Turns in one plane each, and the order they were made in; the first pair answered:
nadev:
[ 78   5  22   2 -64  53  15 -41 -13 -42 -19 -31   8  -6 -28   1 -39 -20
   4  25] => [  0 -12 -80  41 -33 -45  21 -16  57 -13  -6 -28  15 -14 -22  24 -42   9
 -27 -45]
[-41   6   7  -7   9 -19  -6  14 -24  30 -34  58 -23  -3 -18 -24  61  37
 -35   4] => [ 50  24  42 -17 -32  47 -11 -36 -47  -3 -31  -4 -21   5 -20 -23  33 -17
  16  17]
[ -2  26   9 -20  15  -6  14  24  -9  -9 -11  19  13  12  12   9  -1   1
 -13  41] => [ 27  33   1 -18   1   3  11   2  -5 -21  -7 -10  16  15  10  17 -18 -18
   8  32]
[  8  13  16   7 -36  26   8 -29 -14   2   6  -7  17 -15 -18 -24   8  -4
  23  14] => [-12   9 -27  23 -26  -7  10 -28  15  10   7 -19  18 -19 -16  -9  -3  -2
  18 -22]
Sepot:
[-23 -39 -22  43 -82  33   4 -34 -27 -17   6   8  -2  -6 -35 -20   5 -36
 -11  -7] => [-46  -5  32  30 -28  27   0  22 -58  17   4  60 -32  -1   0 -35  35   7
 -29  18]
[  2  48  46  -2  33  20  -6  22 -29  27  11   4 -39  16  38 -17   2  13
   7  32] => [-19  26 -47  36  10 -26   1  -9  34  26  24 -48 -14   2  23   7 -33  -6
  10 -34]
[-10  -7  14 -30  16  13  22  40 -20  -1 -30  25   3  -8 -12 -31  27  30
 -12  17] => [-32 -19 -50  -1  12 -21  26  25  25   4 -22  -5  16 -15 -16 -16   8  22
 -11 -30]
Roz:
[ 16 -38 -28 -31  -1  -3   3 -32   8 -27 -13 -14   2   8 -23  26  18 -12
 -32  20] => [  9 -25 -46 -22  22 -29   7 -17  21 -11  -4 -13  -9  11  -4  39  10  -1
 -36   1]
[  8   7   9 -22  25  -5 -27  29   7  -8  -1  19 -28   6  19  17 -16  13
 -11  12] => [  0 -22  14 -19 -20  21 -31  -9   2 -26  -9  10   4  -6 -21   4 -16 -11
   0  26]
[ 27  35  17  42 -31 -53   3   7  40  33  -4  28   2   5  47   2   9  40
   8  -9] => [ 52  23  59  18 -57  -8   1  -5   3  10 -20  39   8  10  24 -10  19  23
  11  29]
[ 25  57   0  55  -9 -23 -49 -75  41  59  42 -69  -8  15  23   8  -5   1
  42 -42] => [ 70  80  58  18  11   3 -48 -48  -6  48  37 -40 -33  38  56   3  16   7
  38   3]
Fese:
[-10 -11   0   5  -2   3   6 -18  10   5  -4  -5   8  -2  -7  -6   3   3
 -15   7] => [  6  -5   3  -4   9  -1  12  -7   3  -1  -4   2  -4   3   8   1   3   5
 -24  12]
[ 29  32  39  28 -10  -9  -9  -5   0  34  -3 -63  21  -2  10 -24 -19 -10
  27 -25] => [-42 -18  40  24 -24 -21 -11   0  -7  32 -27  -3  45 -11 -34 -39  16   9
  -9   2]
[ 22  -2   1  -8 -20  17   0 -15   8 -17 -13  -2  -1  -4  -2   1  -4 -21
   4  -6] => [ 11 -11   3  -3 -24  16   4 -17   6 -14 -18   2   6  -8 -17  -1  -1 -19
  -3   3]
Govi:
[  0  -4  10  -2 -21  18  -5  -9 -17 -12 -14   5  14  -1   5 -20  25  -5
 -23  11] => [-21  18   9  17   1  -2 -11   4   0  19   3   0   6  -7  22 -23  17  10
 -17 -11]
[-35  -8  32  22 -26  29  -5 -26  12  25 -20 -10  34 -22 -54 -22   1  -7
   9  -9] => [ -3  29  -2  37  12  -2  -2 -11  38  42   1 -47   7  -9  -4   1 -22  -9
  19 -51]
[  6 -60 -26 -39 -69  28 -49 -33   3 -22 -30  42  36   2   1  31 -24 -30
 -11  -7] => [-70 -34 -11   3 -35  -5 -61  -7  32  43 -19  53  34 -24  11  15 -18  15
  -6 -45]
Now pairs of rows:
Each pair is 2 to 3 turns apart.
[ 41  15   5  -7   7   3   4   1 -37 -13   3  17 -16  14  11   5  13  -7
 -17  28] => [  7  39  16  23  29  -9   0   7 -24  25   8  10 -21  -1  20  -4  11  13
  -2   1] -> Govi then nadev then Sepot
[-61  22 -41  22  38 -63   3  21  31  13  13  26  14  21   0 -11 -15  18
 -18 -50] => [ 65  60  35 -19  20  27  -2  -3 -29 -22  16 -15 -14  45  26 -12 -31 -31
  31   2] -> Roz then Govi then nadev
[ 24  19 -53   9 -33 -31  30 -57  50  26  26 -63  33  37  39  24 -78   5
  47 -39] => [ -6  -5 -22  14 -68   0  25 -87  36  26  11 -56  62  21 -14   1 -69  -6
  57 -18] -> Sepot then Roz
[-46 -30 -13  10 -15   9   5  -3  18  31  -6  29  -1 -35 -31 -11  12  42
 -20 -13] => [ 65 -11 -11 -24 -34  44  17 -25  -4 -16   4 -16 -21  -8  -2  11 -11  -7
   1   6] -> Govi then Sepot
[-19   0  42   8 -24  40 -11 -17   0  18 -15   2  24 -13 -39 -19   8   2
  19  -6] => [ 13  28  42  14  -5  39  -9 -14   6  24  -1 -27   6 -12  -9  -9  -9  -3
  36 -23] -> Roz then nadev then nadev
[-29  47  57   5  44   6 -16  16 -25  29  -1  34 -11 -11  -8 -11  20  55
   9  -7] => [ 62   9  22 -50 -10  35   1 -15 -43 -53 -17  15  -6  23 -17  18  15  -2
   6  33] -> Govi then nadev then Govi
[-27  -6 -72  15 -29 -85  60   1 -32 -22  10  -1  35   9 -38 -50 -13  40
  -5   5] => [ 32  31 -33 -24   6 -69  60  34 -70 -29  15  13  -8  33  14 -40  -6  38
  -8  33] -> Govi then Roz
[-15 -26   7  48 -52  28 -15  -4  27  -8  -4 -15   6 -25 -39  -1  23  -4
   5  -3] => [-35 -28 -13  32 -20  -7  -9  33  23  -7  -4  24  -9 -15 -20   8  47  20
 -27   8] -> Govi then Fese
[ 11 -38 -48  30 -31 -18  35 -52   9 -20 -14   8  24  32  -3  11 -12 -10
 -26 -12] => [ 40 -22 -46  20 -21 -18  39 -41   6 -23  -6  -3   4  43  18  20 -16 -18
 -24 -13] -> Fese then Fese
[-15 -16   6  23 -24  -4  16  -1  17  36 -50 -38  20 -22  11 -10  -9  -9
  34 -42] => [-11 -16  53   5 -24  22  12   8 -14  38 -64 -13  17 -21   6 -24   9  -5
  31  -5] -> nadev then nadev
[-16  -5  56  -8  12  16  13 -17 -36  53   8  27  18 -17  39 -22  11  16
  13  21] => [ -7 -33  -6  15 -31   7  14 -61   1  32  11 -24  48 -18  11  -5 -18 -17
  32 -16] -> Roz then Roz then Sepot
[ -3 -29 -73 -18 -15 -31  23  17  17 -18 -17 -13 -10  24  34  28  -2  16
 -19  -1] => [-27 -59 -32 -24 -47   2  17  -5  -6 -27 -36  17  14  14 -15   3  19  11
 -21  34] -> nadev then Roz
[-28   0   1  -1  55  -5  15  32  12  25  21  30   8  -4  35 -18  24  31
 -14   4] => [-17 -42 -43   9 -16  13  18 -26  35 -18  12 -13  49  -9 -19  -8   0 -11
   4  -4] -> Sepot then Govi
[ 21  35  56  -9 -22 -14 -34  11 -13  34  16  42  28  15  53 -23   0 -17
  -3  24] => [ 39  13 -31  -4 -39 -44 -21  -6  27   1  19   7  34  26  51   8 -20 -47
  -6  -3] -> Sepot then Govi then Roz
[-21 -13  18 -25  -5  21  10  13 -33   5 -13  68  14   8 -13   3  72   8
 -43  61] => [ -7  -1  37 -25 -14  40   4   1 -40   5 -14  55  15   5 -17  -6  67   2
 -29  63] -> Sepot then nadev
[-26 -62 -42  24 -54   7   7 -28  54 -41 -28   8  32  15 -73  -8  -3  -5
 -15   1] => [-56 -47  16   8 -15   8   6  17  14 -18 -30  70  11  16 -61 -25  31  36
 -37  36] -> nadev then Sepot
[ 13  -6 -35 -29  27 -38   1  35  38  -5  -8  11 -15  16  14  25 -11  -9
 -33  -8] => [-22 -44 -13 -30  -9 -13  -7  10  28 -17 -24  36  15  -1 -37   4   2  -9
 -40  16] -> Roz then Roz then nadev
[ 23   0 -75   4  -9  -4  32 -20  23 -49  28 -48 -20  21  11  46  25 -11
   8 -14] => [  9   6 -63 -13  24 -24  31  20   8 -38  30  -6 -36  30  36  44  47  17
 -17   5] -> Roz then nadev
[-82 -21   9  42  23   4 -12  18  48  61  20  42  44 -41 -20 -30  25  44
  35 -34] => [-19 -11 -30  57   1  11  -7 -16  75  41  34 -33  42 -35  -4  -5 -16   0
  68 -71] -> Sepot then Govi
[ 12  44  86  -5 -24  63 -36 -25 -28  60  17 -24  14 -19   1 -52  -8 -14
  64 -24] => [ 58  56  -9  -2  -9   9 -18 -21  21  39  37 -66  -9   2  45  -2 -42 -36
  58 -74] -> Roz then Govi then Roz
[  0 -43   9 -26 -45  -4   2   3 -15 -37  -5  59  -5  21 -19   2  42 -13
 -43  51] => [ 38 -12  15  17 -78  26 -10 -50   9 -23  13 -39   5   1 -22  -2  -7 -52
  22   3] -> Fese then Govi then nadev
[-13 -30 -26  -1   9 -32   7  16   9   0  -6  43   4  -3  -1  22  12  -6
 -36  -3] => [ 54   2  16 -18  18   4   7  13 -16  -5   0  18 -20  12  30  25   2 -23
 -11   9] -> Fese then nadev then nadev
[ 43  53  59   0  -1  56  -6  -4 -23  31  26 -33 -24 -12  22 -11 -29   5
  45   0] => [ 79  19  18 -24 -32  60   4 -23 -26 -17  14 -36 -17   6   9   8 -26 -21
  29  22] -> Sepot then Govi
